Small tables with named rows and columns. After each table, cells are looked up by row and column.

fozozul =
         logusug  mapu
zed         0.39  0.27
vuz         0.22  0.19
dusalod     0.53  0.31
mibugo      0.32  0.22
sevese      0.30  0.35
tibepu      0.31  0.16
monun       0.34  0.43
kitu        0.17  0.24
gifi        0.42  0.21
mor         0.32  0.17
ris         0.37  0.48
zodigug     0.09  0.50
bidit       0.30  0.79

sevese, mapu -> 0.35
zodigug, mapu -> 0.50
dusalod, mapu -> 0.31
bidit, logusug -> 0.30
gifi, mapu -> 0.21
monun, logusug -> 0.34
gifi, logusug -> 0.42
zed, mapu -> 0.27
Which row has the largest logusug? dusalod

sila:
	vazag	birul	motugug	vul	veg
dafi	166	115	143	62	193
mus	196	136	156	75	225
vason	136	139	124	108	190
podos	134	141	98	182	3
rez	107	192	43	161	205
vevifid	166	117	149	107	109
musora	63	163	75	212	79

What is the vul of musora in sila? 212
What is the vul of podos in sila? 182
What is the vul of rez in sila? 161
What is the veg of vason in sila? 190
What is the birul of mus in sila? 136
What is the veg of dafi in sila? 193

nisimu
columns: zemeded, dutefu, bepogu, gisad
sepop: [-137, 227, 209, 124]
pum: [443, -408, -653, -36]
tuloge: [193, 65, 140, 85]
dis: [99, 48, 31, 76]
nesad: [-338, 35, -396, 32]
gulusiz: [182, 69, 119, 71]
losok: [-302, 108, -244, 53]
govuki: [-331, 295, 159, 119]
sar: [17, -88, -360, 11]
pari: [715, 65, 579, 135]
rap: [307, 76, 260, 97]
gosep: [329, 76, 299, 96]
leg: [205, -62, -118, 46]

What is the zemeded of pari in nisimu?
715
What is the dutefu of losok in nisimu?
108
What is the bepogu of govuki in nisimu?
159
What is the dutefu of sepop in nisimu?
227
What is the gisad of govuki in nisimu?
119
What is the zemeded of rap in nisimu?
307
What is the zemeded of gulusiz in nisimu?
182
What is the bepogu of pari in nisimu?
579
What is the dutefu of rap in nisimu?
76
What is the gisad of losok in nisimu?
53
What is the dutefu of leg in nisimu?
-62
What is the bepogu of losok in nisimu?
-244
What is the bepogu of dis in nisimu?
31
What is the zemeded of gosep in nisimu?
329
What is the bepogu of sar in nisimu?
-360
What is the zemeded of govuki in nisimu?
-331
What is the gisad of pari in nisimu?
135

deselu:
	durula	vuno	zona	pel	dum
numob	3.9	3.3	7.2	4.0	1.5
rure	2.2	3.6	4.1	6.5	1.4
rez	3.9	9.3	5.2	5.8	5.6
zev	5.9	6.0	5.7	5.1	2.9
gasi	6.7	6.5	2.4	4.7	5.8
ral	5.1	2.9	4.1	9.0	3.9
mos	6.3	2.7	6.6	1.0	6.5
zomu	0.8	3.5	2.7	7.1	6.9
beleb	7.7	0.0	8.3	3.9	5.8
zis	6.3	9.1	5.5	4.3	6.0
visufod	2.8	6.1	2.7	3.1	2.1
lotusig	0.7	2.6	2.9	8.1	7.3

What is the pel of zis in deselu?
4.3
What is the pel of zomu in deselu?
7.1
What is the vuno of ral in deselu?
2.9
What is the vuno of visufod in deselu?
6.1
What is the zona of ral in deselu?
4.1
What is the durula of gasi in deselu?
6.7
What is the zona of zomu in deselu?
2.7
What is the pel of rez in deselu?
5.8
What is the pel of numob in deselu?
4.0
What is the zona of numob in deselu?
7.2
What is the vuno of mos in deselu?
2.7
What is the vuno of numob in deselu?
3.3
What is the pel of zev in deselu?
5.1
What is the zona of zis in deselu?
5.5

Table kig
,fesade,med,donofum,dufif
dazibul,-26.73,4.21,-16.31,99.99
dob,-21.77,68.56,44.84,58.67
maper,-55.45,-5.24,9.26,25.94
did,12.76,-2.46,34.40,2.02

dazibul, med -> 4.21
maper, fesade -> -55.45
dob, fesade -> -21.77
did, donofum -> 34.40
dazibul, donofum -> -16.31
maper, dufif -> 25.94
did, med -> -2.46
did, dufif -> 2.02
did, fesade -> 12.76
dob, dufif -> 58.67
dob, donofum -> 44.84
dazibul, fesade -> -26.73
dazibul, dufif -> 99.99
maper, med -> -5.24
dob, med -> 68.56
maper, donofum -> 9.26

voro =
           pupo     fub     gif     miz    tifi     piz
pira     -15074  -34869  -12325  -51333  -43546  -15972
fofumin  -12935  -19810  -56489  -12843  -42337  -25731
sab       27787   -6148   13868  -16551  -68115  -16603
gen      -63247  -29167   43713  -10101  -64781   -9163
vem      -46194  -26741   18452  -43037  -49900   11091
sele     -12857  -31867  -12024   84256  -49247  -36985
tapel      5489  -27753  -50067  -22952  -13691  -36639
nutato   -51613  -54473  -57737  -58767  -22018  -32607
nimifum  -49840  -20745  -21768  -29880   -5383   10414

sele, fub: -31867
sab, fub: -6148
sele, gif: -12024
gen, fub: -29167
sele, pupo: -12857
sab, miz: -16551
nutato, pupo: -51613
sab, piz: -16603
sab, gif: 13868
tapel, pupo: 5489
vem, fub: -26741
sab, tifi: -68115
tapel, piz: -36639
vem, gif: 18452
pira, miz: -51333
nimifum, fub: -20745
Which row has the largest tifi? nimifum

rafi
         fafefe  futor
firomi   -1.287  0.333
vimakiz  -7.318  7.463
nuzi     -3.313  2.977

What is the futor of vimakiz in rafi?
7.463
What is the fafefe of firomi in rafi?
-1.287
What is the futor of firomi in rafi?
0.333
What is the fafefe of vimakiz in rafi?
-7.318
What is the futor of nuzi in rafi?
2.977
What is the fafefe of nuzi in rafi?
-3.313

kad =
         baza  rosovud  vevul  kaze
fibimom  80.1     16.2   41.0  40.5
kori     87.2     11.3   24.7  34.2
mosokiz  68.5     16.9   29.1  43.6
mebu     81.2     11.7   31.0  36.3
poriken  64.0     21.5   32.4  47.7
muret    83.0     12.0   31.9  35.4
kud      77.3     10.8   24.4  37.0
zom      84.9     17.0   40.4  36.4
momim    78.7     12.4   30.8  38.0
sobi     79.1     18.8   44.5  42.7
tur      81.2      9.7   23.4  35.3

What is the rosovud of fibimom in kad? 16.2
What is the baza of fibimom in kad? 80.1
What is the baza of kori in kad? 87.2
What is the baza of kud in kad? 77.3
What is the baza of zom in kad? 84.9
What is the rosovud of mosokiz in kad? 16.9
What is the rosovud of tur in kad? 9.7
What is the vevul of kori in kad? 24.7
What is the vevul of muret in kad? 31.9
What is the baza of mosokiz in kad? 68.5

gano.tsv
	nomam	gemuga	mok	vus	gatanok
salerel	-59	64	138	527	83
kiv	317	-260	-160	382	-209
sib	-329	-304	855	76	-12
vuruf	-204	-346	-673	686	-672
kozun	-40	-418	-390	279	-742

vus of sib = 76
gemuga of salerel = 64
vus of salerel = 527
gemuga of vuruf = -346
vus of kozun = 279
gatanok of sib = -12
mok of salerel = 138
mok of kiv = -160
gemuga of sib = -304
mok of sib = 855
mok of kozun = -390
Which row has the largest vus? vuruf

kag:
,vogota,vizar,rapuz,lekuf,vul,nevunat,fope,veb,sedase
lidak,128,155,161,131,208,187,89,71,133
paripav,108,177,148,91,158,109,134,137,180
vil,95,237,163,47,172,43,144,152,201
faluzar,97,245,155,47,167,30,149,154,190
dab,149,160,111,127,188,123,175,183,109
tofo,227,85,158,94,117,186,90,164,25
dumesu,149,152,162,183,95,98,242,122,133

lidak, veb: 71
dumesu, fope: 242
vil, fope: 144
dumesu, sedase: 133
vil, nevunat: 43
dumesu, vizar: 152
lidak, rapuz: 161
vil, sedase: 201
dumesu, vogota: 149
vil, vogota: 95
dumesu, rapuz: 162
lidak, sedase: 133

